Look-ups in named tables: a row name and a column name give one cell, copied from the table.

Ruziba.tsv
	Pek	Raf	Dopagi	Lifu	Gar	Lis	Gofem
Vik	3.910	7.755	3.270	3.101	3.933	4.083	2.931
Vak	1.748	2.153	2.903	4.530	4.878	3.979	6.070
Mogodo	6.196	3.925	4.458	3.906	7.225	9.174	7.617
Gadud	7.232	7.021	5.457	3.009	6.493	8.435	6.637
Midu	4.000	8.112	3.189	2.988	3.921	4.177	2.829
Ririfat	7.516	3.844	6.683	5.296	5.978	3.393	4.660
Pes	5.121	7.818	4.321	3.427	3.523	6.888	4.043
Rovaru	5.021	7.763	4.198	3.444	3.573	6.779	3.966
Bik	7.928	5.099	6.804	4.533	5.324	2.137	3.711
Magiviz	7.372	6.478	5.514	3.217	6.814	8.289	6.813

Vak, Lifu => 4.530
Bik, Raf => 5.099
Vak, Gar => 4.878
Mogodo, Lis => 9.174
Vik, Pek => 3.910
Pes, Gar => 3.523
Ririfat, Lifu => 5.296
Vak, Dopagi => 2.903
Mogodo, Lifu => 3.906
Bik, Gofem => 3.711
Midu, Raf => 8.112
Vik, Lifu => 3.101

Fol =
,Gov,Dol,Mugad
Vof,4.05,1.59,5.53
Siv,2.80,2.15,7.76
Pup,6.01,6.08,4.05
Gabo,3.69,2.53,7.91
Fota,2.26,3.09,6.87
Pabi,2.26,6.45,6.57
Tapat,4.23,5.89,4.79
Muk,6.91,3.09,4.64
Pif,6.37,4.40,4.35

What is the Dol of Pif in Fol? 4.40
What is the Dol of Vof in Fol? 1.59
What is the Mugad of Fota in Fol? 6.87
What is the Dol of Pup in Fol? 6.08
What is the Dol of Siv in Fol? 2.15
What is the Mugad of Pif in Fol? 4.35
What is the Gov of Pabi in Fol? 2.26
What is the Mugad of Muk in Fol? 4.64
What is the Gov of Muk in Fol? 6.91
What is the Gov of Pup in Fol? 6.01
What is the Mugad of Pup in Fol? 4.05
What is the Gov of Vof in Fol? 4.05
What is the Dol of Pabi in Fol? 6.45
What is the Dol of Muk in Fol? 3.09
What is the Dol of Fota in Fol? 3.09
What is the Gov of Siv in Fol? 2.80
Which row has the largest Mugad? Gabo

Notoke.tsv
	Gikuzu	Pozi	Pesasas	Komo
Kar	63	28	20	32
Segekir	22	92	54	85
Doro	42	44	36	45
Lavazad	79	4	31	12
Mizafon	60	53	54	52
Desim	79	16	65	23
Megok	24	81	45	76
Gad	30	93	73	85

What is the Gikuzu of Lavazad in Notoke? 79
What is the Pozi of Doro in Notoke? 44
What is the Pozi of Kar in Notoke? 28
What is the Pesasas of Mizafon in Notoke? 54
What is the Gikuzu of Desim in Notoke? 79
What is the Pesasas of Lavazad in Notoke? 31
What is the Komo of Kar in Notoke? 32
What is the Pozi of Megok in Notoke? 81
What is the Pesasas of Megok in Notoke? 45
What is the Komo of Gad in Notoke? 85
Row with the largest Pesasas: Gad

Table Zogorod
,Vumonif,Fuguno,Gik,Vigidun,Nefe
Nepas,75,53,62,62,74
Pon,75,43,77,-16,69
Tagolu,75,54,60,69,56
Bel,75,45,65,45,84
Beten,75,42,80,-30,63
Pab,75,46,80,-34,54
Gofu,75,47,78,-23,57
Mazi,75,42,88,-72,43
Fik,75,57,58,81,60
Mos,75,88,77,-16,69

Nepas, Gik -> 62
Pon, Gik -> 77
Pab, Fuguno -> 46
Pon, Vigidun -> -16
Pab, Nefe -> 54
Gofu, Gik -> 78
Fik, Vumonif -> 75

Gen
|  | Rimor | Sas | Zilir | Rer | Kugaguv | Guk |
|---|---|---|---|---|---|---|
| Lamozu | 73 | 82 | 137 | 148 | 100 | 154 |
| Mar | 114 | 101 | 175 | 113 | 45 | 116 |
| Gib | 127 | 121 | 124 | 129 | 98 | 127 |
| Vitago | 153 | 103 | 76 | 110 | 172 | 131 |
| Tesovi | 71 | 99 | 150 | 126 | 42 | 154 |
| Mik | 147 | 121 | 75 | 135 | 112 | 135 |
| Zipemi | 119 | 97 | 197 | 108 | 163 | 151 |
| Tiv | 139 | 115 | 122 | 148 | 91 | 136 |
| Fud | 107 | 108 | 141 | 78 | 86 | 131 |
| Zumefos | 153 | 75 | 197 | 102 | 172 | 99 |
| Mub | 134 | 76 | 70 | 88 | 148 | 114 |
| Nevos | 134 | 108 | 73 | 121 | 149 | 107 |

What is the Guk of Fud in Gen? 131
What is the Kugaguv of Zipemi in Gen? 163
What is the Sas of Tesovi in Gen? 99
What is the Zilir of Zumefos in Gen? 197
What is the Zilir of Lamozu in Gen? 137
What is the Rer of Vitago in Gen? 110

Mebuf.csv
,Sor,Zuku,Bufizas,Bigerek,Favi,Gurud,Lazenin
Guk,42858,42354,93767,45067,17868,46270,8216
Nutat,76623,71057,26665,59254,76689,57848,88020
Mif,42623,41989,93699,45896,17818,46815,7926
Kase,82826,52039,57264,56005,10933,43080,36652
Mutidum,44735,47660,88206,47471,22475,48436,21529
Filedov,91028,76632,57067,68649,21993,48108,64849
Genana,70989,15643,28031,42098,70555,20675,65165
Vero,13727,60437,77309,56377,82724,73239,68218
Pip,72885,18382,26405,39832,69851,22351,61489

Guk, Favi: 17868
Genana, Zuku: 15643
Guk, Zuku: 42354
Vero, Sor: 13727
Filedov, Zuku: 76632
Mif, Lazenin: 7926
Guk, Sor: 42858
Genana, Lazenin: 65165
Kase, Favi: 10933
Vero, Favi: 82724
Nutat, Bigerek: 59254
Filedov, Bufizas: 57067
Mutidum, Lazenin: 21529
Row with the largest Zuku: Filedov

Zir
columns: Susot, Kaseve, Nibozes
Kiv: [0.3, 0.2, 0.4]
Zufopa: [0.1, -0.9, 0.1]
Lurekat: [0.2, -0.2, 0.1]
Ketopi: [0.3, 0.9, 0.2]
Lokoz: [0.1, 0.2, 0.1]
Tilib: [0.0, 0.7, -0.2]
Bik: [0.2, -0.2, 0.2]
Pibi: [0.1, -0.1, 0.1]

Susot of Pibi: 0.1
Nibozes of Ketopi: 0.2
Kaseve of Kiv: 0.2
Nibozes of Bik: 0.2
Nibozes of Pibi: 0.1
Nibozes of Lokoz: 0.1
Kaseve of Lurekat: -0.2
Susot of Tilib: 0.0
Nibozes of Kiv: 0.4
Susot of Bik: 0.2
Susot of Ketopi: 0.3
Nibozes of Zufopa: 0.1
Susot of Kiv: 0.3
Kaseve of Lokoz: 0.2
Kaseve of Zufopa: -0.9
Kaseve of Ketopi: 0.9
Kaseve of Tilib: 0.7
Kaseve of Bik: -0.2
Kaseve of Pibi: -0.1
Nibozes of Lurekat: 0.1
Row with the largest Nibozes: Kiv

